In the data rows, the value 128 means zero.
Some points, each followed by its number:
(164 154 165 94 149 93 136 99 75 125 125 161 114 123 119 199 109 136 69 130 115 129 141 112) 0
(133 121 126 86 125 166 147 132 150 126 169 127 66 109 91 143 101 105 56 163 122 112 75 118) 1
(157 162 104 116 147 115 125 159 129 141 114 141 112 166 176 116 83 125 119 141 135 108 146 101) 2
(120 125 144 47 175 151 112 151 179 154 147 137 143 165 120 134 61 54 61 156 162 82 99 111) 3
(165 123 156 92 126 137 106 175 111 95 133 156 129 107 97 127 85 94 100 116 143 121 85 143) 4
(109 156 99 145 141 129 170 87 139 144 146 120 84 130 130 147 118 164 99 131 92 148 139 98) 5
(107 100 211 49 236 110 167 119 108 161 85 198 124 133 100 197 111 117 61 105 123 143 171 130) 6
(87 146 115 163 165 120 149 101 161 167 132 129 152 159 125 104 126 145 127 101 112 145 151 110) 7
(117 148 98 218 151 200 156 31 106 138 135 120 181 183 152 96 123 141 205 122 144 147 101 124) 8
(100 187 98 153 157 84 136 124 184 167 163 121 158 164 124 112 97 145 84 121 114 131 139 83) 9
(96 71 117 148 85 185 172 134 132 115 120 114 58 88 119 102 155 137 159 135 116 137 108 160) 10
(165 128 171 101 124 129 128 137 81 84 109 155 176 83 138 165 79 111 130 92 93 154 109 123) 11
(184 120 145 121 107 174 133 134 61 78 95 153 146 133 188 136 81 93 173 142 145 123 89 141) 12
(141 157 97 108 154 119 130 51 89 149 101 103 130 137 212 210 91 143 134 153 92 121 176 96) 13
(139 121 111 100 153 181 146 112 117 122 103 121 156 130 214 168 93 99 157 172 116 132 103 114) 14
(148 144 150 115 180 103 107 172 49 100 102 157 199 127 70 209 81 113 100 137 158 195 72 130) 15
(194 156 133 146 67 89 69 162 131 96 138 127 158 120 158 58 131 123 155 89 136 87 152 133) 16
(202 149 194 73 121 108 103 135 131 96 146 169 131 105 138 121 77 93 74 96 121 71 143 126) 17
(141 167 98 113 136 145 129 117 119 128 146 105 172 132 178 166 61 113 125 163 100 152 84 81) 18
(90 132 123 102 129 50 70 115 129 155 169 90 128 107 0 205 185 144 48 143 159 131 144 149) 19
(103 137 97 216 139 204 171 27 115 135 140 117 183 192 145 111 128 129 187 146 149 146 79 124) 20
(147 131 89 99 137 100 100 148 103 149 92 103 134 148 194 182 146 124 148 197 140 121 156 118) 21
(145 151 110 91 123 14 114 163 99 160 92 120 108 122 179 212 158 159 99 169 90 132 197 103) 22
(71 73 167 130 131 132 177 127 155 133 119 130 131 82 117 139 189 133 132 128 95 168 122 133) 23
(124 99 49 242 19 164 121 181 176 101 134 82 44 114 141 0 193 168 235 107 144 100 136 180) 24
(159 120 131 137 139 75 142 115 90 167 74 179 0 186 125 94 167 184 125 92 166 71 249 160) 25
(115 104 120 96 154 133 137 101 129 162 95 125 87 150 168 149 158 140 139 150 130 105 187 129) 26
(203 189 136 145 77 62 93 114 118 116 154 129 120 111 169 95 124 157 121 88 96 86 179 110) 27
(156 111 160 122 120 184 163 111 98 88 129 165 74 108 98 122 104 132 114 105 130 125 95 148) 28
(117 87 164 139 119 116 137 167 129 118 113 146 122 108 84 116 195 134 136 128 145 149 119 158) 29
(116 108 161 109 189 120 168 144 106 138 96 188 88 144 73 148 109 131 87 105 149 150 143 140) 30
(89 141 124 133 126 140 128 55 130 135 178 85 149 102 66 189 142 141 87 146 113 156 92 114) 31
(96 156 105 126 203 105 161 128 149 186 127 162 76 209 84 129 96 140 68 131 166 117 160 113) 32
(136 112 89 132 112 159 113 173 140 127 132 120 60 159 104 76 123 118 138 149 182 92 115 152) 33
(155 134 134 223 128 158 182 68 72 107 104 159 150 144 165 98 132 157 200 96 117 160 122 134) 34
(109 132 140 112 154 138 134 169 184 129 156 142 134 132 85 93 95 108 87 116 134 133 97 117) 35
(132 156 95 132 117 117 86 141 152 130 145 94 181 132 156 110 110 120 142 136 121 121 122 107) 36
Which five points above are nearest to each new point? Their numbers follow each, nearest first.
(179 131 191 115 94 119 124 137 104 73 134 157 146 61 130 113 107 130 120 77 83 144 109 132) 11 4 17 28 16
(135 127 116 98 148 191 143 104 121 114 108 105 167 126 242 162 81 94 164 177 101 139 91 89) 14 18 12 13 21
(94 98 116 159 101 110 122 190 166 138 167 111 101 131 39 98 228 138 111 180 171 147 76 152) 29 33 35 23 10
(133 73 155 70 149 146 142 169 144 145 72 159 78 142 175 110 135 93 131 141 144 83 169 151) 26 2 33 30 29
(137 134 131 198 132 169 182 62 77 108 112 162 154 151 162 100 108 153 201 85 118 153 111 132) 34 8 20 12 7
(141 116 110 94 134 195 145 117 110 117 102 110 156 135 220 166 76 80 161 194 114 127 85 111) 14 18 12 21 2
(147 129 113 95 144 185 127 125 125 127 107 113 163 135 229 156 86 88 165 176 111 129 95 105) 14 18 12 21 36
(95 149 130 91 128 56 55 122 142 147 182 86 139 104 0 201 163 150 37 130 152 136 138 133) 19 31 0 35 1
(133 118 113 81 133 190 133 111 126 118 105 101 155 117 235 172 81 90 155 180 98 125 101 102) 14 18 12 13 21
(163 147 93 97 143 94 105 152 101 133 89 114 137 138 227 192 120 121 141 196 123 115 162 112) 21 13 2 14 22
(107 69 114 123 82 191 175 136 118 105 123 126 56 95 115 113 143 136 157 135 111 134 94 159) 10 28 29 23 33
(106 78 108 150 94 181 177 133 129 104 120 115 49 75 134 111 146 138 165 136 108 144 103 161) 10 28 23 29 33
(139 125 115 89 145 192 139 116 124 116 109 114 165 130 225 164 82 90 164 175 107 136 95 103) 14 18 12 21 36
(149 115 110 143 141 94 156 119 96 163 86 179 0 186 113 97 166 177 121 108 163 69 228 166) 25 26 32 30 33
(156 125 135 81 115 176 126 143 146 110 172 138 59 121 84 119 113 106 64 150 152 96 75 128) 1 4 28 35 33
(137 93 49 237 0 159 133 183 161 102 135 93 31 116 140 0 203 177 249 99 133 100 135 179) 24 10 33 16 29
(81 75 166 134 124 128 173 129 145 119 113 138 143 85 121 139 183 128 140 117 99 167 126 138) 23 29 10 7 26
(132 102 86 121 86 173 94 191 163 117 138 95 118 130 148 67 125 92 169 158 160 91 98 152) 33 36 10 16 35
(162 120 149 119 97 180 161 89 98 105 151 149 70 110 112 127 111 118 108 128 118 102 88 142) 28 1 4 10 5
(66 67 171 122 142 138 173 128 167 135 125 132 138 80 107 135 202 128 135 130 101 164 122 142) 23 29 10 7 35
(80 111 114 166 110 109 115 188 176 144 153 107 114 146 38 90 231 150 112 168 178 151 98 150) 29 33 35 23 19
(58 71 157 131 137 143 180 132 161 139 117 126 136 82 123 128 187 132 149 128 89 177 115 133) 23 29 10 7 5
(143 114 161 185 123 132 182 70 61 101 98 167 111 108 130 131 165 178 172 81 100 167 146 146) 34 28 29 23 5
(173 154 139 107 126 99 90 193 109 104 126 150 154 133 110 126 78 104 107 116 150 121 108 129) 4 2 17 11 35
(192 145 188 64 124 121 93 140 139 108 136 157 116 106 156 110 76 93 76 96 117 72 149 112) 17 4 2 11 0
(152 123 126 139 141 82 150 107 96 169 78 183 0 191 126 93 167 185 124 91 159 68 251 156) 25 26 32 30 2
(121 142 146 139 135 110 117 178 158 121 161 134 170 109 77 102 102 109 91 111 127 150 84 115) 35 4 36 9 29
(134 91 55 233 0 162 117 184 154 96 130 86 43 118 132 0 192 167 240 104 148 98 129 182) 24 10 33 16 29
(140 110 96 118 79 181 95 161 143 117 138 97 112 137 144 74 142 106 177 154 158 96 94 145) 33 36 10 16 4
(139 117 117 130 147 83 153 100 106 174 85 174 0 181 126 92 166 184 124 87 150 66 255 159) 25 26 32 30 2
(137 140 134 58 175 162 121 127 161 138 132 140 134 147 166 127 13 73 86 115 118 89 134 100) 3 2 17 35 18
(119 151 144 132 125 20 35 167 108 121 146 102 226 95 16 188 174 147 103 105 154 177 135 142) 19 15 29 31 36
(62 92 63 157 99 193 175 112 182 154 143 79 55 137 129 93 143 134 145 166 119 121 110 132) 10 33 5 7 26
(136 112 129 86 129 190 148 122 128 118 104 120 156 131 238 136 90 88 171 171 105 124 102 104) 14 12 18 2 36
(100 155 133 100 131 46 43 131 130 150 171 87 146 114 0 196 165 143 50 130 159 137 143 137) 19 31 0 29 35
(168 161 124 183 100 156 165 58 51 86 139 136 136 111 145 162 107 160 151 122 91 169 81 116) 34 11 28 12 5
(163 133 149 129 117 179 157 104 92 96 148 162 70 123 101 119 97 123 104 119 131 107 86 140) 28 1 4 33 12
(121 149 113 134 136 119 160 85 129 149 132 124 97 141 141 156 122 143 101 137 109 127 153 108) 5 26 7 2 0
(75 79 163 131 140 135 183 131 150 124 126 141 142 84 108 147 201 139 132 137 94 178 103 140) 23 29 10 31 7
(141 173 79 114 164 61 141 176 162 187 90 139 93 187 230 110 91 141 108 145 105 99 208 76) 2 26 21 9 22
(123 143 157 135 149 117 121 186 168 112 160 146 180 108 91 97 90 100 88 106 128 153 77 116) 35 4 36 9 11
